Every row has a hidden score from 0 to 20. What is each row's score? 10 is about the middle. The score is a weighted sum of the row's numbers plus the product of two more (or one squared), each taken from its middle value.
[-10 -17 -46 -39 -62  38  15  36  12  -9 -24 -19   1 -33  -7   7  23  26 -13   6 -33 -23 -14  -9] 3
[-35 -21 -26 -24  11  18  18  -5   6 -12 -50 122  22  31 -22   2  -4 -41 -25 -46 -29 -34 -55 -32] 10
[-31 -20  23 -30  38 -19  34 -34 -44 -27  88 -34 -58  -7  10  28 -28 -47  31 -22 -49  -9  -2 -55] 9
[ 33  34 -58  19 -22  18  50  69 -20  17   3   6 -32  -8 -20 -27  20 -56  40  29 -11 -13 -10 -10] 6
[ 68  19  42   4  55   2 -62  -6  32 -13 -42  -7  28  -5  -9  -1  17  -7 -51 -41  33 -72   6  61] 7
[  3 -29  31 -31 -35 -24  52 -14 -15  41 -12  71 -23  15 -18   1   6 -29 -11   8 -52 -50   4  -1] 15
[-52 -32 -24 -20  -8 -31 -13 -52 -22 -45 -24 -22   2   2  18  15 -44 -54 -24   4 -12 -15 -12 -12] 9
[ 21  28 -17   3 -49  23 -15 -31 -28 -39 -35  -3 -21 -18 -18  29 -20  27 -11 -36  18 -10 -19  -7] 13
[-32 -22 -29   6 -26 -57 -28 -26  10 -40 -29 -56  -9  32 -25  -1 -22  34   2 -36  14  10  12   5] 9
[121  11 -17   8  -7  41 -65  15  45   4 -31 -31  21   2  34 -26  67  41  -2  50   7 -60  20   7] 10
[-18 -28  -7   9  -4 -36 -47 -43  -8 -35  12 -35   7 -35  25  51 -58  -6 -22 -22 -57  -5  33 -15] 8
[-23 -37 -22  39   7 -38 -49 -44 -25 -33  15 -22  34 -18   5 -15 -66   7  47 -11 -17 -24  11 -38] 10
[ 46  23 -18 -69  12  -3  36  10   0  21 -33 -10  51 -11  57 -27 -37 -45 -38  -1  19 -12 -33  31] 5
[-17 -33  31  75 -34 -15 -52 -28   2  15  48 -40  34  44 -15  30  26  33  14 -14  13   8  -2  28] 13
[-14   4 -14 -68 -13   2  36  14 -41  -6 -57 -19  27 -12 -25 -27 -53 -48 -13  31   6 -26  27   3] 7
[ -4 -31  10  20   9 -13 -49 -11  65  -4  25  64 -27  -2  51  28  40  48  14  -3 -17  59  25  57] 9
[ -4 -28 -38  26  63  66 -17  22  62 -36  30  91 -68 -18  18  57  24  71 -24  -3 -53  94   1  10] 7
[ 59  28  38  92  28  31 -31 -38  88   8  48  21 -16  15  49  54  12  37  -1  21 -25 -13  12  57] 10
[122  44  25  25  10  23 -52  74  20 -35 -16  51  12 -27 -11 -30  33 -20   6 -10  50   0  34  42] 10
[-11   1 -41  28  17 -33  -9  -9  27 -26  21   9   9 -28  10  15 -33 -39   8 -49  -9  17  24 -32] 8
[-45 -16  57 -33  17   8  52  66 -33 -43  70  19 -25 -11  12 -11  11 -11 -37  13 -42  18 -26 -39] 8
[ 30 -41 -63 -53 -23  -7   7 -32 -58  23  -7  14 -51  29  20  16  53  10  -9  31  22 -32 -51   8] 9
[-32  20 -27  -5  41 -28 -26 -69  -4 -35  17  50 -54  30  10  24 -44  50   4  22  72  53  29  54] 12
[-25 -17 -21 -21 -31  30 -39 -48   2 -47  13   1   9 -10  -1  21 -45  61 -27  -3  17  49  33 -15] 10
[105  49  58  73 -12  62   7 -61  74 -15  27  -4   0   0  -7 -40  85 -55  20 -40 -13 -19  -2  23] 14
[-16  -3 -16  -6  18 -14  13 -14  24 -11  43 -19  -7 -18  78  16  23   7 -13 -20  42   7 -57 -20] 9
[ 77 -13   8  58  -2  29 -59 -46  81 -39  66 -11  11  43   1 -26  87  56   7 -16 -33 -38   4  33] 10
[-60 -15 -13 -15  -7 -56 -64  11  18 -32  -4  16   7 -11 -14  -2  -8  30 -20 -38 -21  63 -40 -10] 7
[-70  67  99 -15 -38 116 -42 127 -59  11   1   2  43 -24 -43 -50  11  95  73 -11  12   9  61 -32] 13
[-42  50  -5 -53 -37 -48   5  18 -42  29  31   4  12   8  -3  17  10  -6   7  47 -29  34  18 -29] 10
[-55  30 -46  10 -45  -7  56 -11 -42  11 -16 -38 -31 -36  12 -14  19 -62 -20 -15 -22 -16 -53 -24] 6
[-45 -36 -16 -14   7  16 -20 -37  -2  27 -64  25 -20 -21  -8   1 -63  63 -23 -20   7  52 -63  -8] 10
[-33  -7 -24   2   1   8   8 -22   7 -14  71 -21 -37 -22 -23  63  -7  -6  30 -38 -17  -7  26  16] 5
[ 49 -30  31 -16  33   2  61 -42 -48  13  55 -51 -10 -35 -22  -5  -7  -5  18 -25 -44  23 -56 -65] 11
[-41 -17  24 -37  40  -9  67  -6 -37  58 -13  42  -9 -18 -44 -55 -24 -59  -5  63 -28 -59   8  -8] 18
[  2 -43  16  43   6  39 -31  36  19 -32  -6 -43  -4 -18 -16  28 -44  50 -12  51  -8 -13  30  25] 9
[ 25   2 -29  37  40 -16 -10  59  -6 -21  60  -5  64  48  27 -14 -21  46  93  14  11 -34 -50 -45] 9
[ 55 102  61  25  41 -14 100   9   0  40  69 -23  15   4  -2  12 -15 -53  16 -12 -10  37  -6  41] 8
[ 44 -29  77  34 -44  31 -53 -48  -1 -31  45 -50  21  15  18  21  61 -15   7 -61  28  14 -49  10] 17
[ 61 -26 -13 -37  -8 -28 -26 -44 -43 -24 -37 -48  -8  35 -45  19  40   8 -24  43   5 -21 -12  32] 9
[ 14  -7 -28  22  43  12  12 -13  82   7  50 -23  73 -33  43   6  30  28 -27  34  51  45  26   6] 8
[  2  -4  29 102  59  66 -35  11  29 -16  12  81 -10  26 -32  28  26  88 -17  88  33  81   9 103] 12
[-19   5 -13  -7   5 -27  19   9 -35  31  42 -20   9  30  22  18 -16   8   1 -30   3 -33 -26 -47] 8
[ 21   8 -10 -50 -62 -42 -34  -4 -37 -24 -24 -47  15  27  -8 -38   6  30  25  36 -46 -30 -24 -53] 10
[-30  10   0  29 -27   8 -23 -62 -48 -22 -40 -30 -16  -2 -50  14 -52  -2 -12   4  21 -42  -9  33] 10
[ 27  -4  16  57 -21  30 -22  35 125   6  61   5  17 -23  -1   9  68  34   4  45 -29   6  13   6] 17
[-15 -45  24   2  28  34 -15  33  44  -1 -25  24 -52  -6  -3  21 -14 -10   4  19 -31  -7 -34   2] 9
[ 21 -21 -14  -7 -36  -5  -3  -6 -16 -40 -27 -34 -14 -25 -25  -9 -61  -4 -40 -12   1   5   1   4] 6
[ 46 -19 -12  38 -54 -24 -58 -46  53 -48   3  34   9  23  91  10  45  19 -14  19 -17  24  39  -4] 14
[  8 -36   9 -31 -62  25 -40  54 -48 -41 -58   6   0  27 -39 -15 -26  75   3  40  21 -35   5 -15] 10
[ 67 -42 -16   9  -5   2  12  23 -17 -18  43 -49  27  41  65 -31  24  67  -5 -16  22  45 -29 -13] 10
[ 65  87 -38 -39  32 -45  24  -3  31 -33  33  20  -4 -24 -37 -13 -48 -46 -30  14  65  71  47 -27] 9
[-60   3  18 -48  41 -44  43  47 -25 -35  10  24 -28 -15 -21   6 -18  -8  -5   1 -50 -23 -43 -44] 6
[ 60   7  38  62  10   5  74 101  46   3  65  54 -20  -5  40 -17 109 -42   4  60  -4 -21 -40 -45] 10
[ 20 -10  24  37 -47 -21 -43  85 -10  69  -8  76  20 109  -8 -28 -14   6  80 -20  65  13  52  64] 15
[-50  -6  -9 -37 -34 -45 -12 -41 -29   2  29 -12 -39 -31  17  16  -2 -25 -17 -20 -10  19  -5 -33] 8
[-44  21 -61 -53  -6 -73   6 -37  34  28  39  -1 -57 -11 -29  13 -41 -69 -17  31  38  37  48 -34] 10
[-43 -38 -54  -3  13  -3  28  25 -35 -58 -43   0 -55  -4 -43 -11 -15  -8  -8 -58 -42 -43 -44 -46] 5
[ 22 -56  33  10  21 -15  58  -1 -44 -52   3  55 -35  24 -39 -37  47 -35 -16   1   2 -15 -42 -24] 11
[ 26  71  -2 -20  -7 -31  41  40 -37 -16  20 -41   3  19  35 -25  12  24 -34  32  68   9 -38  22] 10
[-22 -43 -29  -3 -20  15 -17  49 -18 -20 -54  70  43  71  11  17   3 -40  56  23  21  21  -1 -30] 19
[-14  -2 -36 -12 -25  13  -8 -16   3  33 -26 -30  16 -23  13 -48 -59 -32 -18 -48 -13  16 -47  -9] 7
[ -8 -10  14 -39  14 -43  39  45  47 -34 -43  96  28 -17 -50 -41 -30 -42   8  25  24 -15  17 -22] 13
[  4  66  30 -56 -22  14  38  15 -20  -6  42 -14 -13  26  47  55   1  90   6 126 -31  29 -10 -53] 11
[  0 -36 -60  17  22 -11 -22  -4  31  37  55  19  52  37  26 -27 -26  25  65  -8 -22 -58 -43 -22] 7
[-69 -32 -60 -30  25   9  26  -6 -14   6 101  46  -7   3   9  32 -16  -3  59 -28 -40  41   1 -12] 6
[ 16  25 -11 -51 -20 -16   8 -21 -60 -12 -51  -6  33   4 -36 -12 -67 -61   8  32  12  19   9 -22] 13
[-33  31  -7 -27  25 -43  33  20 -65  -1 -60  -2 -27   7   2  -4   3 -14 -13   2 -32 -28 -28 -13] 8
[-48  16  -7 -39 -12  33  14  29 -21  40  90 -20 -15  35  13  46 -12  45 -16 -13   7  74  31 -21] 9
[ 98  15  17 -56 -21  13 -54  89   6   0  33  -8  -9  21  34 -24  53   8  16 103  63  19  69  -1] 12
[-29 -54 -31  15 -30 -32 -25  -5 -33   9 -43  15  10 -42  15 -34 -37 -54  27   5  -8  35  15  -5] 10
[ 38  20 101  76  32  28  87 102  10 -27 123  26  78  12  37  -7  96 -71  27  89 -47 -12  12  -7] 18
[-24 -19  47  62  65   5 -50   4   8  77  56  12 -26  12 -43  27  75  54 -27  27  51   2  28  87] 14
[-44 -24   9 -18 -11   9  13  74  -8  44  33  -7 -33  55 -29   7 -21  31  39  46   1 -32  76 -25] 14
[-42  23 -27 -11 -63 -37 -31  -9  -4  52 -50 -33  45  -9 -15 -15 -34 -36  -4 -43 -23 -37 -45 -14] 8
[ 14  -2  -3 -48 -57 -12  -2 103 -28 -48 -14  33 -55  22  25 -25  43   2  56  34  13  48   2 -65] 16
[ -2  30  37  18 -29 -36  35  -3 -23 -24   1 -22 -45  -7   4 -42  52 -30 -28  37 -17   9 -42 -25] 10
[-25 -30 -18  -8 -31  32  21  66 -56 -23 -14  36 -24   2 -23  -6 -69  20  -5 -41 -11 -43  -5 -49] 6
[ 24   6  77  39 -36  -3 -43 -23  42  -2   2 -35  24  -4  -9  29 -44 -14 -46  44 -17 -35 -29  11] 13
[ 25 -35  59 -40  -2  73  19  60 -54 -21   7 -22  31   1  12  10  36  53 -12  52   4  17  -3 -50] 12
[-20   5 -30  14  -5   9 -24 -13  36 -29 -38 -11 -40  -7  -6  15  68  17 -37 -46  11   0 -40  16] 9
[-50   9   5  50 -23  19 -35 -43 -24 -24  13 -57  46  -4 -66   1  -3  13 -36 -10  12 -29  13  38] 9
[-41  -5 -13 -38  -2 -16  33 -23 -17 -40  12 -22 -68 -19 -60  35  -1 -29  34 -37 -30  27 -58 -27] 7
[-46   5 -17  55 -31  65  14 -40  71   0  47 -24  20   1  33  -8 123  12  -6 -26  90 -17 -32  12] 12
[ 15   4 -12 -27 -11   0   8 -59 -35  -6   3  10  56 -16 -38  -2 -70 -43 -28 -35 -35 -63 -34 -13] 7
[ 22   6 -21   0 -30 -13 -50 -37  -7 -27 -53 -48  -6 -44  13   4 -18 -18 -34 -58  22 -15  31  14] 11
[ -8 -37 -55  18   0 -21 -36  43 -37 -34 -17 -18  20  -2 -42  -2 -54  27  37 -37 -27 -36 -16 -46] 6
[ 46  -6  -5  18 -26 -11  48  71  10  -8  68  51  20  27 -43 -30 103 -34 -11  28  15  -2 -24 -33] 11
[ 35 -13  36  27  24 -11  63  67  -6 -61 -46  42 -43  52 -45  -3  75 -42  30  40   5 -26 -41 -65] 16
[ 47 -26 -50 -72   8 -36 -40 -35  95  26 -66  -1  38  39 -15 -46 -63  23 -25  71  53  -7  32  23] 10
[-23  39  45  83   8  12 -67 -20  21 -14  71 -18  88  23  -9  30   7  15  -7  -1 -33 -21  37  56] 12
[-19 -27  -5 -43 -15   8   8  -1 -32   1 -47   5  35  -3   4 -29 -54  -9 -32 -21 -68 -60 -25 -12] 6
[-21  22 -15 -11 -64  13 -31 -47 -32  23 -54  -9  12 -22 -45 -45 -34  27 -32 -15  15  42 -38   3] 10
[-42 -25   5 -25  39 -43 -22 -15 -47  25 -34  14 -19 -38   3  -3 -52   5 -46 -11  18  23   4 -53] 11
[  2  -4  38 -10   1  15  19   6 -36 -36  -4 -49 -52 -10 -45   7   0  -8 -19  24   9   0   1 -56] 12
[-49 -46  81  56  91 -17 -61  -4 -16  46  15  26 -16  69 -18 -34   8  61  29 -41  48  59  77 127] 14
[ 88  -5  70  14 -28  22  42  53   8  -8  28  62 -44 -30 -65  13  57 -44   2  60  -9 -42 -57 -40] 15
[  9  10  -6 -36 -45 -21  16 -20 -29 -32 -42  21 -11   0  17  21   7   1  11  26 -14 -25 -43 -20] 11
[ -4  27   3  42 -33  -6  -2 -22  15  59  26 -31  32 -32  46  16  49 -41  -3  25   7 -27  36 -43] 13
[ 63   7 -41  24 -10  67 -28 -43  81   2  -6 -47 -31 -11 -47  41  70  36  16  -6 -11 -47 -19  30] 7
[ 39 -45  20  12  84  24 -57 -25 -13   5 -33  84 -19  35 -37   9  -7  69 -31   3  61 101  41 124] 11
[ -7 -11 -22 -28  30  11  34  42  93  21  43   2 -15 -14  67  12  61  70 -26   8  39  43  36 -16] 6
[ 14 -24 -12 -25 -27  13  43 -40 -39 -49   3  16 -43 -23  18   8  68  -9 -25 -22  40 -14 -50 -36] 12
[-60   3 -47  20 -16 -37 -61  11 -47  -1 -28 -38  61  27  21  -2 -65  50  77 -37   6  19  75   1] 12
[ 44  -2  54 -63  74  11  56  -1 -29  60 -42  56  73  -8  16 -32 -45  -9 -15   1  28 -44  24  49] 8
[ -4   9 -50  -4   2  -4  -5 -36  12 -36  47 -50  50  -5  35   8  22 -20  34  -4  49  19 -45   2] 11
[ -4 -23 -44 -46  -3 -22  -5   5 -32 -21 -19   0  35  -4  -3  40 -42  15  -4 -26 -51 -39 -16 -32] 5
[-14  -4 -49 -35  37 -44  11  -1  14   6 -12 -38  41 -28  87 -44 -36 -40 -41 -39 -13 -27 -19  -5] 2
[ 70  34  28  47 -13 -45  69  28  15  -1  33  63  -3  23 -50 -19  95 -85  -6  75  29   8 -55 -27] 14
[-47  51 -15 -39  22 -48 -63 -65 -10 -55 -31   5  34   1  20   8 -51  18  50 -25 -14  78  25 -18] 16
[ 40  60 -60  87 -30  68  -9 -23 127  46  22  42 -14 -13 -22  12 102  38  34 -26  10  16  37   7] 12
[-24   6  21  21  38 -45 -45 -43 -12  49  -1 -31 -11  -1 -50  28 -37 -12 -17 -41 -14 -14  75  55] 13
[ 31  13  84   3  67   2  62   3 -30  73  62  18 -22 -35  55   3 -25 -21 -21 -43   6  16 -55  14] 7
[ 83  23  25  80  -7 -15 -51 -37  79  -5  16  -4 -27  21  65  40  49  28 -24 -54  22  -9  45  72] 11
[-25 -23 -15  20  61 -17  67 -13  40  83   0  42  37 -21  42 -39  44 -66   5  17  44 -23  57  52] 11
[ 12  -1 -33  37 -59  -4  -9 -34  60 -24  29 -31  21   3 -11  18   7  15 -40   4 -42 -42  24 -22] 11
[-42 -21 -43 -15 -26   3  61 -22 -65 -33  -2   8 -57   5  29 -38  17 -24  26 -16 -58 -46 -49 -15] 4
[-14 -40  49 -76  87  81  67  55 -35  54   5  48 -29   2  36  83  15   1  30 -35  -8 -29 -39  -2] 7
[-38 -26 -17  -6 -40 -34  -2 -14 -61 -27 -48 -57 -21 -44 -49 -28 -51 -66  50 -30 -12   7 -33   3] 8
[-74 -18 -42 -19  -8  14  26  41 -32 -41  17  22  28  40   1 -33  45  10  -4 -39  27 -24 -40 -25] 7
[ 10 -10  35  37  -4  -1 -47 -14  -1 -28   4 -25  -3  12   5  19 -46  28 -34 -11 -30 -43  35  33] 8
[ 11  -2 -52  11 -39 -26 -10 -17 -41 -60 -58 -26  -3 -25 -61 -36 -32 -56 -19 -17 -32 -36  14 -29] 8
[-55 -10 -26   4 -41   8  10 -51  19  17 -20   1   0 -16 -58 -32   2 -58 -26 -22 -32 -64 -46 -28] 11
[ 61   0  51  46  -7  -3 -74 -58  17  -4  19 -13   1 -14 -50   0   1  10 -19 -51  37  -2  18  84] 10
[-11 -16  68 -60  81 -10  43  -4 -13 124 -23  49  45  34 -22  19 -59  55  27 -42  38 -49   2  69] 11
[-55  -4 -34  -8   0  34  37  12  46 -35  43 -18 -18   4  14   9  93  30  -1   5  29  15   8 -27] 8
[-52 -48 -42  -8 -48 -27 -14 -23   1 -11 -31 -16 -20  -4 -61 -39  35  12 -20 -60 -34 -15 -60   7] 6
[ -5  13 -39  57  37  38  -3 -60  37  20  64  21  30  -4 -48 -21   0 -15   2 -15 -52   4 -35 -26] 14
[  9  26  -2 -63 -12 -17   7 -41 -53  -8 -28 -37 -13 -39 -35 -23 -29 -17 -51 -16  -3  16 -25 -35] 8
[ 16   4 -43  -3  27 -35  -7 -39  16 -35   8  11 -17   0 105  34 -51 -10 -33 -29 -37  43 -12 -61] 14
[-27  18 -25 -31  -9 -41  -7  14 -42 -26 -44  25  29  25 -40 -27  18 -11 -11   9 -36 -30 -53 -27] 8
[-22 -41 -41 -32 -13 -27 -14 -55 -26  15 -48 -26 -33  20 -44  -9 -29  -7 -14  21  11  29   4  33] 9
[ -9   9   0  -4 -47 -25 -12 -16 -28  33   3 -15   4 -25  -8 -30  30 -12 -43   4  38   2  25 -44] 12
[ -6  13 -19 -30 -22 -48 -11 -13 -43  17 -74 -12  17 -13 -42 -46 -13   8   6 -23 -43  17 -56 -30] 9
[ 61 -27  21  45  46  35  -8  75 -13 -23  13  -1  19  19  82  31  27 119  -5 -39  -3  77  25   0] 12
[  5 -38  -3  38  23  -8  39 -58  46  28  13   3  40  -7  55 -21   0 -31  17 -17  27  16  40 -53] 16
[  7   6 -24 -12 -66 -42 -24  34 -53 -22  -2  33  26 -15  19  57  -5 -41   1 -17 -35  -1   6 -51] 10
[ -3   1   8 -35  39 -10  -6  46 -55  28  -1  39 -42 -30 -33  -1  24 -42  29   4  34  16 -36  23] 7
[  0 -29   5 -19  61 -18  -7   2 -17   5 -30  -1   4  -4  -4   6  -1  43   4 -29  40  16 -10 -29] 11
[ 25 -45  40 -51  74  51  80   6 -11 -43  78 -46 -24  18  36  24 -62   0  42 -45 -39   9 -44 -62] 7
[ -4 -26 -38  -3  -8  29  25  60  60  67  -4 -20 -43 -13 -11  47  37 -19  48 -38 -21  -1  37   2] 8
[ 30  35  67 -18  76 -61  67   7  -2  66 -61  40  16  38  68  36 -46  52  -3 -13  20 -27 -17  68] 8
[ 43   1 -51  29 -20  33 -60   8 -30 -14 -47 -42 -25  18 -39  30 -13  63 -34 -13  38 -35  19  53] 9
[ -2 -31  -7 -41   9  21 -14  56  22  -4 -10  10   2   3  17  -2 -31  38  -6  12 -38  45  23 -13] 8
[-44 -36  87 -10  80  13  28 -13 -31 114 -42  32 -12 -27  22 -20 -25  16 -50 -63  49 -19 -41  19] 11
[-22  21 -39 -50 -40 -60   4 -45 -55 -15 -14 -43 -48  21 -24 -35   2   0 -10  -7 -37  32 -49 -33] 9
[-31  -8 -21 -73 -16 -23   2 -29 -52 -34 -19 -33  11 -26 -17 -24 -70 -35 -37 -46 -22 -35  -9 -29] 5
[-50 -27  -2   8  45 -21  25 -29 -31 -11 -36 -23 -15 -21 -29 -33  -4  -8 -28 -43 -29 -32 -49 -41] 8
[ -5 -25  -3 -19  -6 -17 -20 -16 -29  -3 -16 -43  24   0 -32   5 -51  18 -30 -44 -67  -7   5 -18] 9
[ 31  16 -12 -31  35  32  53  60  57 -36  70 -38  18 -10  88  18 -11  27 -15 -31   1  27 -21 -51] 5
